(in the rows, 128 means zero)
A single turn carries every row of the set below to another of its rows. Some are shown first; where does it send the rows asked next?
J892: [155 130 130 106 102 138 118 132 129 132 149 144 151 135 135 128 153 104
 126 165]
J558: [148 139 106 108 100 152 138 112 139 145 122 151 121 152 106 140 137 125
 141 169]
J635: [142 110 105  99  98 140 120 114 146 127 143 167 112 164 135 137 140 116
 132 159]
J136: [155 116 124 120 108 145 113 122 135 138 121 156 124 143 143 153 139 114
 152 162]
J137: [145 131 109 111 118 141 138 144 123 133 147 146 118 149 136 125 128 145
 127 154]
J735: [170 139 119  98 113 142 125 133 144 142 145 165 135 148 109 141 134 138
 132 155]
J438: [155 137 128 110 100 151 127 126 128 131 150 142 151 131 122 121 151 110
 129 163]
J79: [144 131 112 109 118 143 137 142 123 133 149 146 121 151 133 123 129 146
 123 154]
J795: [153 144 116 109 101 153 131 110 126 142 130 150 135 149 105 128 150 126
 139 173]
J769: [153 120 125 114 114 153 130 140 136 130 147 133 122 151 145 145 144 139
 122 163]
J262: [153 118  92 103 103 133 130 147 141 139 148 142 134 143 132 140 146 136
 141 182]
J593: [168 129 112  99 115 141 127 144 147 148 144 161 129 147 111 139 137 140
 135 164]
J327: [149 128 108 113 115 128 124 119 132 144 149 168 125 146 112 129 119 114
 130 179]
J774: [136 133 122  90 109 152 143 128 122 121 131 158 150 150 117 139 135 111
 145 159]
J397: [152 123 123 103  91 138 115 136 140 133 153 154 142 141 146 144 142  98
 127 165]
J183: [152 121 127 118 106 157 119 142 140 137 138 133 124 150 144 153 150 132
 128 165]
J435: [152 127 104 113 115 129 123 118 134 144 144 169 125 145 116 132 118 113
 136 178]
J429: [158 124 106 121 111 134 118 116 135 146 135 172 129 144 126 134 119 110
 143 170]
J945: [146 120  97 107  98 139 133 147 135 132 141 140 134 132 138 139 149 127
 138 188]
J804: [146 110 111 114 116 137 128 122 125 121 140 165 120 163 124 129 144 142
 139 152]
J143: [159 118 125 123 105 150 117 130 138 130 127 147 129 147 149 155 149 121
 147 164]
J85: [150 121 126 117 115 154 129 145 137 131 144 137 119 152 145 144 145 140
 125 161]
J394: [134 132 114 102  95 147 140 136 110 119 131 145 144 139 133 144 140 120
 142 181]
J847: [137 133 122  91 108 151 142 127 117 122 128 161 147 152 118 140 134 111
 145 158]
J574: [146 119 114  99  94 136 116 128 143 128 150 157 135 150 149 142 142  95
 127 160]
J319: [140 132  99 104 103 136 143 138 122 125 133 164 136 146 124 119 134 132
 144 145]
J540: [136 117 113  98 118 140 132 124 137 131 134 164 131 158 117 124 149 106
 138 143]
J49: [137 132 120 103  94 150 140 135 112 119 132 145 143 136 136 143 138 118
 144 182]
J761: [168 143 122 102 112 142 123 130 141 140 143 167 134 150 110 145 130 137
 133 152]
J82: [142 110 109 100  97 141 117 110 142 124 142 165 113 162 135 137 141 116
 131 158]
J197: [145 120 112  94  95 138 113 129 145 130 149 156 133 148 150 144 141  98
 129 163]
J96: [150 143 110 109 102 153 135 107 137 144 122 149 124 149 107 135 141 127
 140 170]
J491: [140 125 110 111  93 146 136 139 114 127 137 138 142 138 136 147 139 118
 139 189]

J82 turns into J137
J262 turns into J438
Where do these go?
J49 turns into J197
J558 turns into J327
J319 turns into J540
J85 turns into J394
J735 turns into J96
J945 turns into J892
J795 turns into J429
J79 turns into J847
J183 turns into J491

A single turn carries every row of the set below to another of its rows. Some are shown first; where does it send the rows asked next?
J914: [134 109 130 125 132 130 126 133 108 128 107 124 126 125 115 107 139 109
 132 122 133 137 129 112 148]
J479: [112 116 129 142 111 125 122 129 135 129 132 117 146 112 133 125 120 136
 108 140 137 138 125 128 133]
J124: [133 120 129 120 129 125 114 129 125 130 104 119 127 120 119 132 124 133
 135 121 131 143 133 104 149]
J100: [118 109  98 132 125 142 127 135 124 114 110 126 120 138 129 119 130 127
 135 139 131 117 144 112 129]
J390: [132 116 134 134 107 145 124 135 133 131 104 150 122 128 117 127 134 143
 109 135 166 133 139 110 121]
J990: [126 122 142 125 139 139 128 155 112 137 117 128 127 115 144 120 134 124
 113 143 111 136 140 122 127]
J530: [128 123 118 143 142 143 121 127 127 119 115 146 129 103 124 135 128 137
 126 134 132 142 123 125 140]
J451: [125 118 137 120 137 130 127 158 111 139 117 121 120 121 143 115 130 116
 120 140 116 134 138 120 133]
J403: [103 114 124 133 122 134 124 136 109 132 112 124 116 135 131 123 140 155
 129 126 141 135 127 111 137]
J12: [134 110 130 139 119 137 122 129 131 113 106 113 130 121 126 120 116 128
 130 121 162 126 141 144 116]
J807: [118 119 133 124 142 138 126 154 115 140 123 127 119 113 143 118 133 117
 118 138 118 137 135 131 130]
J467: [133 113 120 128 112 150 121 131 145 133 109 142 121 124 110 128 126 130
 116 130 161 129 144 117 117]
J681: [144 122 142 131 118 138 124 126 134 106  99 116 136 127 135 125 123 130
 124 123 160 126 148 131 120]
J551: [143 112 127 129 108 134 121 133 135 129 101 140 118 127 112 122 124 124
 117 139 169 129 141 109 127]
J60: [118 122 120 136 112 132 127 126 142 114 131 124 146 124 144 124 128 126
 104 150 139 130 137 120 132]
J796: [128 118 145 142 119 143 124 129 126 114 103 120 135 121 133 126 124 148
 121 117 161 131 139 139 113]
J265: [123 107 129 143 141 147 130 132 109 132 115 139 132 109 111 112 139 124
 124 122 127 140 121 128 136]
J738: [116 119 129 141 103 120 130 132 127 119 123 121 143 128 143 118 128 136
 104 152 143 131 131 115 134]
J584: [135 106 138 136 133 151 134 134 113 125 104 133 144 122 111 116 140 127
 120 126 111 131 140 111 125]
J566: [129 118 139 129 139 141 126 127 134 145 113 161 129 125 145 124 137 124
 121 137 147 130 136 146 134]
J879: [142 108 152 134 126 127 132 136 120 144  96 153 137 134 140 115 130 128
 122 149 137 121 144 128 130]
J633: [139 110 149 115 129 130 121 129 138 153 103 136 136 135 133 124 127 118
 131 129 134 128 150 130 132]
J344: [117 104 148 134 124 135 129 136 120 161 109 145 128 134 137 118 133 140
 125 131 140 127 137 143 124]
J977: [125 121 131 120 140 141 129 153 118 131 120 128 121 121 146 117 134 111
 117 145 113 132 143 124 128]
J241: [136 114 127 148 126 140 131 137 116 113  96 140 139 124 126 127 127 146
 122 148 119 125 142 105 127]
J372: [130 101 126 129 128 132 127 134 130 147 109 144 124 136 136 111 124 109
 134 142 141 116 144 142 127]
J5: [119 114 123 134 106 114 123 130 133 126 126 109 140 122 135 117 115 124
 114 145 140 132 129 120 138]
J921: [119 113 138 132 128 142 136 136 101 125 107 135 126 136 129 107 156 131
 119 126 137 133 130 109 140]
J590: [122 112 116 126 136 158 134 130 121 117 114 136 129 134 124 112 152 112
 122 125 127 125 140 117 130]
J247: [139 106 134 135 106 140 122 138 133 138 101 137 126 121 104 125 119 140
 117 133 156 131 139 114 116]
J797: [141 114 145 146 113 130 127 133 118 112  95 116 132 124 132 117 120 138
 124 130 163 126 140 133 120]
J25: [134 122 134 144 122 140 126 128 126 104 106 128 127 121 139 121 129 133
 123 128 171 128 137 141 122]
J374: [125 120 135 135 109 128 124 127 141 123 124 117 154 119 134 128 120 134
 105 144 128 134 138 116 129]
J316: [129 108 122 140 111 140 124 136 130 135 108 147 115 118 110 121 124 134
 116 135 171 132 131 122 122]
J42: [117 121 135 127 137 137 131 157 109 136 121 130 118 121 150 117 139 123
 115 144 120 134 138 125 129]

J374 turns into J738
J584 turns into J921
J344 turns into J566
Where do these go?
J124 turns into J241
J42 turns into J807
J467 turns into J551
J796 turns into J25

A single turn carries every row of the set below to another of its rows. Some are shown first; where does it send the rows asked next?
J138: [135 126 139 133 128 122 126 140 155 126 115 133 139 138 130 122]
J130: [136 123 133 136 114 119 123 133 143 132 128 114 145 113 121 136]
J941: [147 131 140 135 137 113 115 136 119 150 116 124 121 111 117 103]
J219: [131 119 125 128 124 110 102 129 120 132 132 162 133 129 123 118]
J231: [149 128 124 139 130 129 127 128 118 134 111 106 125 116 119 120]
J661: [129 129 138 132 119 113 122 131 139 146 142 117 140 125 123 135]
J991: [131 113 121 118 128 118 118 121 129 123 126 140 141 143 119 139]
J654: [144 129 133 126 132 127 123 114 131 155 126 120 122 138 122 122]
J823: [136 118 139 139 116 114 119 140 135 140 135 116 131 105 125 135]
J671: [136 121 128 123 135 115 102 143 137 138 146 117 123 111 132 112]
J4: [140 115 117 115 126 117 112 123 130 126 126 144 145 142 129 133]
J234: [162 132 129 131 142 110 127 121 138 132 120 123 116 118 113 111]
J376: [123 118 122 132 136 114 126 145 121 130 100 127 148 113 124 117]
J934: [141 116 121 131 128 105 116 129 121 107 125 153 138 124 126 124]
J476: [145 133 112 119 141 105 125 117 145 145 125 140 122 130 124 114]
J439: [124 145 130 141 118 115 120 151 138 136 117 133 131 134 126 125]
J88: [125 121 130 130 139 122 128 127 111 160 132 139 124 126 129 120]
J472: [120 127 127 133 143 123 124 141 111 153 134 145 126 118 118 121]
J577: [143 133 138 134 138 115 111 137 114 149 120 132 118 112 120 101]
J41: [139 127 126 131 135 141 109 150 140 135 131 148 119 129 121 119]
J524: [140 119 137 133 121 111 122 130 146 139 144 119 126 116 123 137]
J52: [128 118 126 119 133 107 100 133 124 129 127 157 133 129 115 115]
J942: [129 134 115 117 138 112 121 120 151 148 124 140 133 134 117 116]
J748: [146 130 128 138 125 126 128 130 115 133 106 108 132 117 125 125]
J6: [150 116 108 137 131 129 136 120 131 124 113 132 128 112 122 130]
J54: [128 130 110 119 138 111 124 121 148 146 125 140 129 139 114 122]
J579: [136 122 124 131 135 110 121 142 117 138 102 131 140 103 133 108]
J715: [144 112 109 131 141 126 132 128 140 118 114 143 130 114 109 127]
J527: [118 123 127 130 146 116 124 142 112 151 131 146 126 124 117 119]
J562: [163 129 126 130 143 113 124 121 137 124 120 129 116 117 118 109]
J441: [144 127 133 128 138 128 124 118 126 154 128 114 119 133 120 116]
J689: [147 114 113 132 143 130 136 124 139 118 120 142 130 114 113 129]
J605: [144 121 119 126 132 115 107 141 141 123 139 112 123 106 129 117]
J495: [126 127 122 132 136 110 127 143 124 127 101 125 149 110 128 115]
J925: [147 127 118 125 139 119 107 139 142 123 149 129 122 109 119 113]
J259: [130 123 116 123 119 114 109 138 109 128 120 140 146 131 130 134]
J97: [139 122 130 128 141 120 105 149 128 127 145 126 130 104 125 107]
J599: [140 129 127 136 144 128 126 158 128 114 129 137 123 127 130 123]
J905: [136 119 118 124 134 102 111 135 122 106 119 149 135 122 116 122]
J650: [122 118 120 125 119 118 111 136 110 130 118 138 143 130 118 138]

J259 turns into J219
J991 turns into J905
Where do these go?
J231 turns into J941
J376 turns into J527
J577 turns into J654
J942 turns into J689
J6 turns into J579
J97 turns into J661
J138 turns into J599
J671 turns into J524

A single turn carries every row of the set below to another of its rows. Some are shown first; where does it send the rows asked next?
J773: [130 125 121 132 136 119 125 118 119 135 128 115 133 124 130]
J320: [130 126 121 132 137 119 126 119 118 135 129 115 134 124 131]
J353: [161 110 127 113 119 125 124 134 136 141 127 128 102 140 124]
J678: [149 114 128 120 125 130 139 109 131 153 139 138  98 139 121]
J462: [123 115 143 125 123 123 114 142 148 137 135 142 129 147 110]
J371: [163 110 127 114 120 125 124 137 136 139 128 130 102 136 124]
J838: [130 126 121 132 136 119 126 119 119 135 127 115 133 123 130]
J98: [112 128 127 130 138 137 125 114 143 128 144 135 127 128 112]
J257: [153 121 132 128 125 126 143 126 136 140 125 145  97 123 116]
J221: [162 109 127 112 119 126 123 133 135 143 131 128 103 141 125]
J270: [123 114 143 125 124 124 112 140 148 139 141 143 130 147 110]
J191: [163 110 128 114 120 125 123 135 135 140 133 130 103 137 125]
J156: [109 128 126 129 138 138 125 110 143 131 141 134 126 133 112]
J51: [146 119 129 122 122 128 143 115 134 148 119 138  94 137 118]
J831: [110 130 128 131 137 137 126 116 144 126 138 136 126 126 110]
J981: [109 129 127 130 136 138 127 113 144 129 134 133 126 131 111]
J149: [121 112 142 124 123 124 113 137 147 141 140 140 130 151 110]
J786: [156 117 131 126 128 127 139 120 133 145 146 145  99 126 121]
J659: [130 126 121 132 136 120 125 119 119 135 129 115 134 123 131]
J31: [120 115 142 124 122 124 114 139 148 140 134 140 129 150 109]

J786 turns into J257
J156 turns into J98
J221 turns into J191
Where do these go?
J31 turns into J149

